In the data rows, 128 means zero.
A hidden rule labels the rows of this table. It goes by one to three of the table's principal directions, not those with the most spread.
[111 170 130 115 124 179 151 158 138 140 118 181  96 151 126 103 122 115
 138 159 144 147  97  91 117 207 161 159  94  94 116 175 146 181 115 168
 110 167 132  56  55 127 122  80 190 165  81 136 127] B
[156 156 111 215 144 118  62 171 107  98 135  99 116 154 166 136 129 162
 127  99 108 175 157 122  79 155 112 131 162  99 100 131 162  59 191  36
 140 156 135 127 145 169 216 154 150 177  79  89 139] B
[113 136 164 145 156  98 151  98 106 153 132  83 170 157 151 121 126 111
 173 119  52 138 139 137 130  85 118 127 201 124  99 129 153 134 145 121
 110 127 126 161 137 150 106 159 118  90 101  98 145] B
[138 122 112 108 146 104 143  79 129 173  95  93 150  58  88 139 131 141
 105 128 106  95 105 103 168  77  83 133 190 185 142  86 106 102 131 160
 156 114 131 213 189 128 126 122  79 111 148 121 145] B
[ 69  72 166 159 162 133 223 108 114 202 111 105 174 183 132 213  82 121
 133 138  70 140 158 102 117  73 115 144 183 139 121 124 136 114 133 126
 107  46 109 146 118 127  99 117 167 135 136 158 100] E
[145 110 140 117 139  79 108 101 125 124 114  92 132  82 149 108 131 117
 111 153  91  99  93 153 127  85  99 119 134 178 127  71 100 101 119 142
 152 144 121 181 177 151 104 140  85  78 150 122 161] A
[136 154 158 135 121 125 110 176 143  63 154 148 101 171 176  83 137  95
 187 160 123 142 133 171  83 165 154 117  75  85 100 142 117 165 109  93
 142 182 103  58  66  94 103 137 159 106 111 126 134] B
[121  93 134  76 107 103 137 108 139  73 112 133 124  91 123 122 128  97
 129 145 200  87 119 158 130  96 136 107  52 149 169 104  62 152  67 164
 136 118  79 136 143 114  34 132  76  98 195 159 103] B
[204 169  98 119  97 123   0 171 104  26 168 160  76 116 110  51 175 145
 134 119 180 141 122 177 121 167 126 114  90  98 120 136 143 104 167  86
 152 198 156  89 123 134 173 190  94 128 119  75 160] C
[ 94  93 119 115 125 160 248  84 153 167  92 130 175  86  55 203 108 142
 124 118 156 107 159  56 152  91 117 141 160 119 181 145  59 137  59 133
  98  27  55 168 174  89 104  94  98 124 163 160  29] C
[116 120 108  64  85 152 134 142 129 110  84 134 127  52 151 118 155  79
 106  85 148 113  90 182 125 170 121 173 112 105 151 152 189 143 115 130
 109 136 139 107 167 158 147  99  94 124 147 114 129] C
[168 151  86 113  89  94  66 150 105  64 145 135  81 120 134  88 141 125
 113 112 181 134  98 146 131 174 123 114  79 139 109 122 143 117 137 114
 147 193 149  85 127 155 144 134 124 156 112 108 149] B
[157 140 122 184 141 122 149 117 109 168 163 118 138 146 131 176  98 172
  97 137  79 142 137  50 117 112 130 112 162 131 112 128 107  92 128  81
 129 120 123 150 141 157 161 119 150 176  80 144  74] E
[182 193 104  92  81 194 128 159 152  85 138 179 101  91  72  56 180 131
 154  94 178 129 130 127 145 195 165 121 101  52 163 187 152 159 115  97
 106 140 101 103 154 129 158 142  85 152 110  91  89] A
[190 175 149 182 153 104  31 174  77  87 151 126  90 171 159  81 143 154
 137 179  83 160  96 136  76 157 125 133 133 112  82 111 140  67 198  75
 167 207 144 104 106 178 159 175 144 148  64  80 183] B
[122 139 116 113  91 171  84 187 171  52 161 177  78 169 131  85 150 108
 157 112 211 141 145 174 116 207 165 116  26  82 135 157 122 175  90 124
 120 161 133  21  63  85 135 129 153 122 138 142 129] C
[ 82 120 119 146 154 134 224 104  85 168  72 144 147 170  14 192 112 176
 154 161 148 142 157  34 166 101 103 173 218 137 132 153  99  94 164 141
 135  39  91 157 124  78 115 125 155 154 126 102 101] E
[160 159  93 143 100  98  99 132  95 113 189 171 119 141 146 102 124 137
 107 110 131 147 137 130 136 131 155  99 121 109  93 161 173 141 157 103
 124 163 199 121 123 134 135 133 162 142 123 120 145] B
[176 198 111 104 103 146 109 132 123 126 161 176 110  95 144  60 150 125
 126 122  98 128 112 128 145 146 158 115 131 100 120 168 185 162 142 122
 125 176 168 146 140 150 144 130 120 135  96 106 128] B
[153 150 110 146 123 172 165 109 145 129 139 177 131 119  22 139 121 172
 134 130 149 131 173  49 144  85 142  98 177 103 173 155  81 130  98 122
 109  77  94 184 169 108 124 132 102 151 125 134  65] E
[169 159 118 163 112  62 106 115  48 137 183 145  97 214 111 141 107 178
 100 162  83 141  92  65 149 107 154  98 164 171  81 124 126  81 168 121
 153 175 189 144 131 178 128 135 154 174  56 122 150] C
[106 137 165 120 168 161 135 138 143 143  73 123 112 148  76 120 145 130
 159 194 140 108 107  98 120 138 127 165 137 141 144 111  71 129 126 178
 166 120  78 124  95  96  93 122 130 135 120 116 147] B
[ 71  78 145 158 148  58 245  91  96 147  84  84 158 191 101 213  74 131
 164 146 136 128 160  83 140  59 112 116 166 177 116 108  86 105 133 135
 139  65  63 166 126 101  40 120 152 156 155 150 103] E
[145 160 132 145 136 110 142 120 106 125 106 138 100 157  80  85 132 139
 139 172 124 126 105  81 133 119 137 120 149 149 125 118 106 107 142 150
 144 130 100 166 163 161  86 139 125 144 105  93 149] E
[152 131  75  95 107 109  87 118  86 125 119 161  98  98  61 123 139 159
  71 142 185 117  91 103 167 133 107 142 133 174 130 115 129  97 160 165
 159 135 180 136 145 130 146 117 126 154 138 111 164] E
[134 165  97  96 102 126  77 165 129  81 135 174  75 148  98  74 153 131
 133 146 220 131 112 139 141 198 161 124  65 128 113 143 134 169 142 167
 156 184 163  54  54  83 125 105 177 159 123 118 179] A
[ 92  94 132  77 144 112 156  82 114 170  80 105 165  81  99 151 131 116
 105 141 137  98 108 126 153  85  99 158 168 172 145 100 118 135 122 190
 132  85 131 167 148 121  96 107 109 100 156 126 146] B
[157 196 120 150 144 145  83 136 124 137 121 110 128 105 126  80 163 150
 145 102  77 144 128 119 132 149 127 140 205 105 114 146 185 114 178 105
 131 172 154 165 149 160 200 146 113 142  68  67 160] E
[118 134 135 147 144 161 123 139 133 113 117 136 132 125 124 141 123 135
 140 138 135 145 141 103  98 144 124 151 133  94 137 147 106 130 111 116
 111 125  98 107 108 130 141 127 134 132 108 126  95] A
[127 145 147 190 156 145 129 131  95 178 156  93 164 140 212 155 107 121
 132  87   0 174 139 117  96 135 109 164 209  78  71 174 226 107 174  59
  81 152 160 125 118 199 201 150 157 141  61  96 102] E
[174 127 133 167 142 102  83 119 113  69 145 123 131 104 109 133 125 168
 140 155  99 134 153 114 102  68  96 108 166 124 136 106  64  72 123  70
 140 127  86 182 171 128 146 180  77  90 125 109  96] E
[115 149 166 127 172 159 108 156 132 114  82 117 103 145 120  87 150 113
 174 185 125 127 106 133 103 158 112 170 121 125 125 109 111 124 141 150
 163 150  83 101  83 125 101 149 133 123 110  96 155] A
[113 140 169 130 159 180 140 170 178 117  96 131  95 179  89  84 147 106
 185 174 184 117 141 131 105 160 155 120  70 115 151 110  86 161 115 161
 160 118  54  88  71  88  60 136 149 160 144 131 140] B
[ 94 151 145 134 136 124 189 117 124 172 135 136 141 197 113 153 112 138
 152 146 133 131 140  74 144 134 179 117 142 126 112 158 115 177 123 163
 124 123 129 112  69  94  90  90 184 167  94 151 121] E
[176  90 143 163 143  72  73 123 131 101 168 105 116 141 148 122 106 134
 106 158 123 118 126 159  99  65 108  63  85 175 127  47  67  83 121 111
 164 141 122 158 157 145  83 166 104 106 167 161 159] A
[ 86  62 195 178 207 148 132 124 171 173 103  55 201 124 154 188 118 125
 166 131  48 138 178 174  82  71  72 154 200 112 130  88  97 101 138  98
 121  71  94 149 111  73 160 155 121  48 163 138 150] E
[102 165 133  72 103 209 135 149 181 100 109 188 118  96 126  93 156 104
 150 128 187 120 125 129 121 200 184 156  70  60 172 196 116 218  66 173
  85 141 103  72  85  94 128  84 126 117 117 141  89] A
[ 95  51 154 203 210  84 162 101 129 200 103  39 189 124 182 214  72 150
 104 152  39 152 165 119  86  49  35 134 200 190 103  36 105  51 153  85
 141  52  99 183 145 130 167 128 166  94 137 149 131] B
[ 99  97 135  79 113 143 151 126 174 144 115 133 142  85 164 126 137  95
 117 120 126 103 119 181 138 137 128 141  93 132 147 123 131 164  94 153
 117 105 135 119 133  88 135  96 121  68 172 155 135] E
[162 176 115 117 111 146 138 114 139 136 149 155 113 106 106  93 138 139
 118 138 130 113 101  75 148 152 161 115 111 114 136 152 100 156  91 144
 121 157 121 136 143 144 118 113 112 139  99 129  96] A
[ 88 139 170 108 121 214 199 139 156 151 121 182 128 182  96 121 129  94
 183 138 120 133 141 107 131 161 177 158 120  56 143 213 138 200  96 165
  69  95  89  78  80 102  90 122 145 126 118 131  80] E
[114  68 142  86 126 106 118  86 147 140 117  92 167  53 168 146 127  96
  97 107 106  87 115 189 137  71 104 128 120 159 154  95 118 132  96 159
 113 109 137 177 177 134 107 132  64  55 196 151 135] E
[171 155 125 143 106 148  55 153 128  95 198 162 105 163 121 114 142 142
 122 118 138 133 130 129 116 145 169 100 103  90 124 153 113 138 114 104
 129 177 169  89 106 130 146 145 123 142 103 139 126] E
[176 180 118 158 113 132  65 126 108 127 208 150 113 162 136 117 129 150
 112 111  96 135 125  86 131 128 173  97 143 103 106 167 133 140 125 112
 122 193 184 127 119 165 149 142 127 165  69 129 111] A
[124 135 112 140 137 164  82 161 145 136 117 134 104 115 155 134 128 123
 109 115 135 136 116 135 114 174 114 160 109 122 123 137 157 121 149 131
 144 161 158  96 100 129 172 113 151 160 125 134 147] C
[120 134 149 144 141  81 152 121  90 125 101 114 131 148 152 137 115 126
 149 163  92 130 114 119 117 109 126 143 153 140 103 131 128 108 162 122
 145 141 108 153 128 135  96 133 137 131 117 111 141] E
[154 135 185 209 184  87  74 156 144 115 160  63 124 199 190  89 129 148
 174 164  35 155 150 171  78 105 115  80 147 149  87  51 115  77 164  68
 161 159 111 143 112 142 157 182 147  86  86 111 188] D
[125  99  98  95 121  70 118 114 134  65  98 150 106  97  76 110 126 129
 124 180 243  99 137 134 140  93 105 106  71 183 146  82  37 135 108 171
 178 105  90 142 130  49  55 120 128 103 209 136 149] B
[186 207 111 126  99 175 113 157 139  98 155 169  96 131  74  71 172 160
 151 116 158 130 137  92 143 181 182 107 118  70 147 178 130 144 130  94
 130 154 111 118 135 126 160 143 106 177  84  96  92] B
[139 138  95  86  99 182  99 142 153 134 142 187  92 101  97 103 143 122
  92 118 175 113 102 130 157 169 142 136  79 125 151 147 141 157 111 174
 129 144 176  98 119 118 140 108 126 139 149 147 137] E
[103  75 147 136 149 106  72 155 128 126 144 106 113 181 175 113 126 109
 116 140 127 140 121 210 112 135 109 121  79 169 100  65 155 107 156 145
 146 133 179  78  82 131 126 150 169  88 158 138 214] A
[146 157  96 157 129 116 193  80  85 176 142 137 148 144  37 147 116 173
 121 113 107 133 164  31 177  61 128 102 233 143 127 146 142 105 152 113
 125  72 132 216 188 148 120 142 125 178 105  99  85] A
[137 105  89 132 115 130 101 114  84  98 108 125 164  44 117 183 128 151
  89  81 125 146 158 127 109  90  75 166 206 101 148 151 161  74 149  62
  99  88 132 170 197 159 208 143  84 128 132  94  76] A
[132 153 149 152 161 195 116 142 140 160 133 136 138 136 113 109 142 128
 152 126  84 145 156 113 115 135 126 153 174  78 125 163 163 138 154 114
 110 111 121 127 109 128 162 156 138 137 105  94 112] E
[ 90 149 112 130 111 109 196 119  96 144 104 141 120 182 106 182 100 149
 141 129 153 140 125  56 157 153 157 144 148 138 112 177 131 142 140 153
 121 133 123 112  88 114 117  82 173 199  85 140 100] E
[120  95 118 138 152 114 195  71 124 201 104 106 183  74  92 190 100 158
  91 129  88 117 150  76 148  48  87 129 213 164 145 106 110  99 131 129
 120  46 114 222 192 120 140 109 115 121 150 140  95] B
Here are more rows. What is the label of each one?
[103  75 150  75 108 145 139 115 154  98  96 141 141  48 181 120 127  75
 110 130 112 103 107 197 105 108 116 153  82 119 170 125 127 146  71 151
  82 103  99 144 176 153 101 125  71  42 189 146 104] B
[179 159 110  98  88  99 117 112 100 113 164 169  97 151  41  93 151 152
 106 160 168  96  91  86 167 113 173  85 119 154 138 121  76 132 107 158
 158 146 151 144 159 129  80 125 104 146 117 124 143] B
[148 144 128 143 145 103 109 115 128 126 146 130 140 129 111 112 132 160
 135 149 123 132 153 120 132  93 127  98 157 140 125 108 103 124 144 121
 144 121 135 165 131  98 135 140 132 108 123 121 147] E
[138  73 156 189 187  29 142  78 106 171 123  62 171 123 170 177  81 169
  98 188  34 126 137 116 109  14  66  98 187 217 106  28  66  41 158 102
 162  79 107 237 188 134 126 145 127  69 145 143 153] B
[143 146  96 109  70 134  79 175 119  56 152 171  81 137 159 105 140 112
 112 101 192 141 106 160 111 205 165 128  45  92 124 166 157 146 115 110
 117 188 158  46 105 149 147 112 141 159 116 134 127] C
[ 42  49 196 155 209  96 150 116 129 167  60  55 161 170 180 186  91 103
 161 181  72 130 138 163  94  74  68 171 160 187 106  63 105  99 156 167
 148  86  91 140  79 100  89 137 162  77 160 140 177] C
[103 154  82  85  58 200 204 116 136 125 126 205 126  85  99 170 115 126
 109  72 171 130 124  57 162 188 179 164 111  58 165 252 149 193  60 148
  44 124 127  94 129 136 148  67 117 170 109 156  13] C
[ 92  89 126  82  91 138 141 146 128  92 118 170  87 172 114 135 122  95
 114 152 218 109  98 146 131 160 154 135  23 144 152 126  92 151  80 181
 132 116 120  57  99 120  55 106 139 134 167 168 124] C
[ 99 167 100  78  89 169 175 133 142 137 105 175 119 111  97 111 145 117
 131 105 186 127 107  99 160 209 174 161 107  87 138 201 156 198 104 176
  91 143 143  77  97 108 134  69 153 152 110 125 117] C
[161 161  86 126  85 172  67 195 153  78 194 204  39 218  85  48 151 121
 135 113 248 146 137 144 149 223 173  86   0 103 118 152 144 163 133 139
 146 162 168  11  64 102 117 149 181 184 139 129 155] A
[149 135 136 109 142 130 116 117 147 144 118 112 130  85 125  79 146 113
 133 128 103 111 120 158 140 107 111 116 140 147 134 100 151 132 143 146
 139 130 127 170 154 136 119 148 100 106 150 108 159] E
[135 114  90  70 101  98 189  80 127 137  94 153 147  28  83 131 117 121
 103 122 163  97 122 123 173  78 110 117 141 159 155 131 131 150 121 168
 124  97 124 199 180  97  84 100  96 118 197 139 119] B
[ 67  64 143 124 168  71 152  83  98 175  88  99 155 133 137 199  84 130
  99 173 117 111 117 114 138  61  97 150 155 209 113  85 100 115 145 201
 148 101 146 165  96 105  75 103 160 115 169 160 162] C
[ 73  88 102 108 122  99 211  74 104 175  79 129 162  89 114 207  89 143
  92 124 121 120 124  80 167  90 100 164 180 172 135 141 127 118 126 168
 104  71 134 180 157 115 129  80 136 119 151 147 100] E
[ 98  82 161 150 164  60 132 103 116 171 109  36 184 102 238 180 102 100
 116 114  30 122 118 179  98  75  85 141 179 169  92  78 156  99 151 106
 139 140 146 171 145 152 137 119 129  90 136 141 167] E
[163 177 110 106 104 170  77 160 196 135 174 134 126  70 201  46 165  90
 123  61 121 129 126 198 124 200 158 106  78  75 119 155 205 199 120 112
 107 192 184  89 117 126 190 109 136 116 124 127 159] A
[151 114 169 142 166 156 106 127 145 142 138 118 134 131 107 110 135 135
 146 161  75 124 142 141 114  84 105 119 154 131 139  94 108 105 135 120
 135 101 100 159 135 126 129 176 100  93 135 118 130] E
[122 142 112 103  96 138 107 153 123 123 142 146 121 111 198 116 130  84
 111  88 138 138 103 169 114 190 153 149  84  90 104 176 204 175 135 129
 104 185 181  63  91 148 143  96 161 154 121 134 142] A
[105 136 115 133 131 105 214  94  97 174  95 129 152 139  77 182 106 161
 117 142 130 127 126  51 153  99 134 133 191 156 136 131 109 115 131 143
 135  88 120 176 152 126 108  84 144 167 105 140 110] C
[146 143 134 150 132 151 152 115 146 154 155 116 152 125 121 139 131 148
 135 102  96 126 159 101 137 110 145 105 155 103 142 144 123 129 115  94
 110 102 110 162 154 132 150 142 105 136 114 132  78] B
[130 115 123 169 138  74 103 133  92  99 124 112 120 161 147 176 103 161
 120 151 134 143 132 113 108 107 110 123 134 158 113 102  92  71 155  97
 161 139 126 138 126 129 136 132 140 148 115 140 134] B
[149 133 133 111 121 143  92 163 152  83 124 128  96 132 101  68 165 110
 154 138 168 118 132 169 119 154 126 118  88 121 135 108 121 132 128 119
 152 131  96  96 122 106 125 155 117 122 147  97 148] A
[154 150  98 128 103  85 194  70 103 134 138 139 151  96  88 145 113 182
 109 120 124 122 131  56 175  89 145  91 164 145 148 139  92 114 105 120
 102 103 112 210 200 150 122 118  87 124 110 134  72] A
[137 181 146 119 145 185 131 151 167 170 141 138 108 173  78  64 165 120
 163 143 135 118 126 109 147 171 168 117 125 112 124 135 137 179 129 163
 150 140 131  96  80  99 116 124 159 159  98 111 158] B
[158 128  68  64  69  97  65 136 153  42 118 136 116   9 149  71 168  95
 106  64 222 101 123 223 142 149 118 110  64 124 153 125 156 152 118 121
 138 168 155 132 178 106 139 125  71  97 207 114 161] C
[ 80  76 178 155 176  82 193  79  76 188 108  96 182 162 154 198  83 130
 132 179  18 135 123 106 119  41  86 162 214 166  99 103 113  88 143 133
 119  74 122 180 139 142  94 138 141  67 122 133 128] B
[168 170  64  88  82  93 136  93  55 114 126 198  97  79  69 117 120 165
  65 162 166 120  77  41 168 127 137 137 139 157 127 159 125 119 134 161
 129 147 155 162 168 169 118  97 125 174  98 108  97] B
[165 142 106 185 130 114 108 138 124 124 140 107 148 108 129 155 131 179
 117  97  87 155 164 114 109 115 105 117 199 108 123 127 136  67 164  36
 129 113 131 171 184 129 231 137 119 134  98 105 117] A
